In the data rows, zero lies at 4.5, halfway between 4 and 5.
Here are some points:
5;4;2;2;4;6;5;5;2;7;4;7;3;3;2;3;4;7;2;3;2;2;4;5
0;6;4;7;1;7;6;5;4;7;1;2;3;2;3;4;6;3;1;2;4;9;1;4
8;5;1;0;3;4;6;6;2;9;4;8;4;4;1;2;4;7;1;4;2;0;3;3
4;4;6;6;7;3;4;5;6;3;4;2;6;6;7;7;4;3;6;6;6;7;5;5
0;6;4;7;1;7;6;5;3;7;2;1;3;1;3;4;6;2;1;2;3;9;2;5
3;4;6;8;3;5;4;5;5;3;7;5;3;4;5;3;4;4;5;3;5;6;7;5
5;5;4;2;7;5;5;3;6;5;2;3;6;4;5;7;7;7;5;6;4;3;2;6
3;3;7;8;3;6;5;3;5;2;7;5;3;5;5;3;2;3;5;2;6;5;6;5
0;6;5;8;1;8;6;4;4;5;3;3;3;2;3;5;6;3;1;2;4;8;2;4
4;3;6;6;4;5;4;3;5;3;8;6;4;6;5;4;2;4;5;3;6;3;7;4
4;4;6;7;5;5;3;4;5;2;8;6;4;6;6;4;4;5;6;4;6;4;7;5
6;2;6;4;9;3;3;5;6;2;6;4;5;6;7;6;4;5;7;5;6;3;6;6
9;5;1;0;5;3;6;6;3;8;4;8;5;4;1;3;5;8;3;5;2;0;3;4
2;4;7;8;3;5;4;4;5;2;7;5;3;5;5;3;3;3;5;2;6;5;7;5
0;6;4;9;0;9;7;4;3;4;3;4;3;1;5;4;8;3;1;2;5;8;2;4
7;4;5;5;5;3;4;5;4;4;6;5;4;6;5;4;3;4;6;5;5;5;6;4
6;6;3;1;5;5;5;4;5;6;3;5;6;4;4;6;7;7;4;6;4;2;2;4
8;3;5;3;8;2;4;5;6;4;5;4;6;7;6;6;3;4;7;6;5;3;6;5
8;5;1;0;8;4;5;5;4;6;2;6;6;5;4;5;5;8;4;6;4;0;3;5
8;5;1;0;4;5;5;5;3;7;5;8;4;4;2;3;5;9;3;5;2;0;4;5
6;4;4;5;4;3;3;5;4;4;5;5;4;5;5;4;4;5;6;5;4;5;7;5
9;5;3;0;8;4;6;4;5;6;3;5;6;5;3;5;4;8;5;6;3;0;3;5
6;5;4;6;3;3;5;6;4;5;5;6;4;5;4;3;4;3;5;5;4;6;5;3
7;4;6;3;8;3;3;3;7;3;5;3;6;7;6;6;2;4;8;5;6;3;6;5
0;5;5;6;6;6;6;4;5;5;0;0;6;2;6;8;7;2;3;5;4;9;0;5
Here are 12 more points, each followed by its number:
6;6;2;1;2;5;6;6;2;8;3;7;4;3;1;2;6;7;2;4;2;1;3;3 0
9;4;5;3;5;2;3;5;4;6;6;6;5;6;3;4;2;5;6;6;4;3;7;4 1
6;3;5;7;4;3;4;6;3;5;6;5;3;4;4;3;3;4;5;5;4;7;6;4 2
0;5;6;9;2;5;4;5;5;3;4;2;4;3;6;5;5;1;4;3;5;9;5;4 3
9;4;5;3;4;3;3;5;4;5;8;8;4;6;3;2;3;6;6;5;4;0;8;4 4
3;4;5;8;2;5;4;5;5;4;7;6;3;5;5;4;4;3;4;3;5;6;6;4 5
6;4;2;0;6;6;5;4;4;5;6;9;4;4;4;3;5;9;3;3;5;0;4;5 6
8;4;5;4;4;3;5;5;4;5;6;7;4;6;3;2;2;5;6;5;4;2;6;3 7
0;6;6;7;5;7;6;2;6;5;1;0;6;2;6;8;7;2;3;5;4;9;0;5 8
0;7;2;7;0;7;7;5;4;7;2;3;4;1;3;4;7;3;0;3;4;9;1;3 9
0;6;4;7;1;8;6;6;3;7;1;3;3;2;3;4;8;3;2;3;3;9;2;3 10
8;4;5;5;5;2;4;6;4;5;5;6;4;6;3;3;3;4;6;5;4;4;6;4 11
Which of these numbered points is nearest to each point below, ignoring the direction in which the first points spread most? Its number follows each.
0;6;5;6;5;6;6;4;5;5;0;0;6;2;6;8;8;2;3;5;4;9;0;5 > 8
7;4;2;0;5;5;4;5;4;6;6;9;4;4;3;3;6;9;3;4;4;0;4;5 > 6
7;5;2;0;2;5;5;5;2;7;4;8;3;3;2;2;6;8;2;4;2;0;4;4 > 0
0;6;6;9;3;5;5;5;5;3;3;2;5;4;6;5;5;1;4;5;5;9;4;4 > 3
1;5;6;9;3;5;4;4;5;3;4;1;4;4;6;6;5;1;5;4;5;9;4;4 > 3
9;4;4;2;5;2;4;6;4;6;7;8;4;7;3;2;2;6;6;6;3;0;7;3 > 7
7;2;5;3;6;3;3;5;4;3;8;8;3;6;4;2;2;6;6;4;5;0;8;5 > 4
5;4;2;0;4;6;5;4;3;5;6;9;3;4;4;3;7;9;3;3;4;0;5;6 > 6
6;4;4;5;3;3;3;5;4;4;6;7;4;5;4;4;4;5;5;4;5;4;7;4 > 5
0;6;3;7;1;7;6;4;4;6;1;3;3;2;3;4;6;2;1;3;3;9;1;4 > 9
7;5;2;0;3;5;6;5;3;7;4;8;3;4;1;2;5;7;2;3;3;0;3;4 > 0
2;4;6;6;6;4;3;3;6;1;5;3;6;6;9;8;6;3;6;6;7;7;5;6 > 3
9;3;4;3;6;2;4;6;4;5;5;6;5;6;4;3;3;5;6;6;4;3;6;4 > 11
5;5;5;7;3;3;5;5;5;4;5;5;4;5;5;4;4;3;5;5;5;6;5;4 > 11
5;4;6;6;4;4;4;4;5;5;6;4;4;6;4;5;1;3;5;4;5;6;6;4 > 1
7;4;5;4;4;3;4;5;4;5;6;6;4;6;4;4;2;4;5;4;5;4;7;4 > 1
0;6;5;8;4;8;5;2;5;4;2;0;6;2;7;8;8;3;3;4;5;9;1;6 > 8
4;4;5;6;3;5;3;4;5;3;8;7;4;5;6;4;5;5;4;3;6;3;7;5 > 5
6;3;3;1;4;7;5;4;3;5;7;9;2;4;3;1;5;9;3;2;3;0;5;6 > 6
7;5;5;4;4;3;3;4;5;5;6;5;5;6;4;5;3;4;5;5;5;4;6;4 > 1
7;3;5;4;5;3;3;5;3;4;7;6;4;6;4;3;2;5;6;5;4;3;8;5 > 1
6;3;3;1;4;7;6;5;3;5;6;9;2;3;3;1;5;9;3;2;3;0;5;6 > 6
0;6;4;7;1;7;6;6;3;7;1;2;3;1;3;4;7;3;1;4;2;9;1;3 > 10
0;5;7;9;2;6;4;4;5;3;5;1;4;3;7;5;6;0;5;3;5;9;5;5 > 3
4;4;6;6;3;5;4;3;5;3;7;5;4;6;5;3;3;4;6;3;6;3;8;5 > 4
3;3;5;6;5;5;4;4;5;2;8;7;3;5;6;3;4;5;6;3;6;3;7;5 > 5
0;6;4;6;4;7;5;3;5;5;0;0;6;2;5;8;8;2;3;6;4;9;1;5 > 8
2;4;6;7;4;5;4;3;5;2;7;5;4;5;5;4;3;3;5;3;7;5;6;4 > 5
0;5;5;8;1;8;6;5;4;5;2;3;3;1;4;4;7;3;2;2;4;9;2;4 > 10
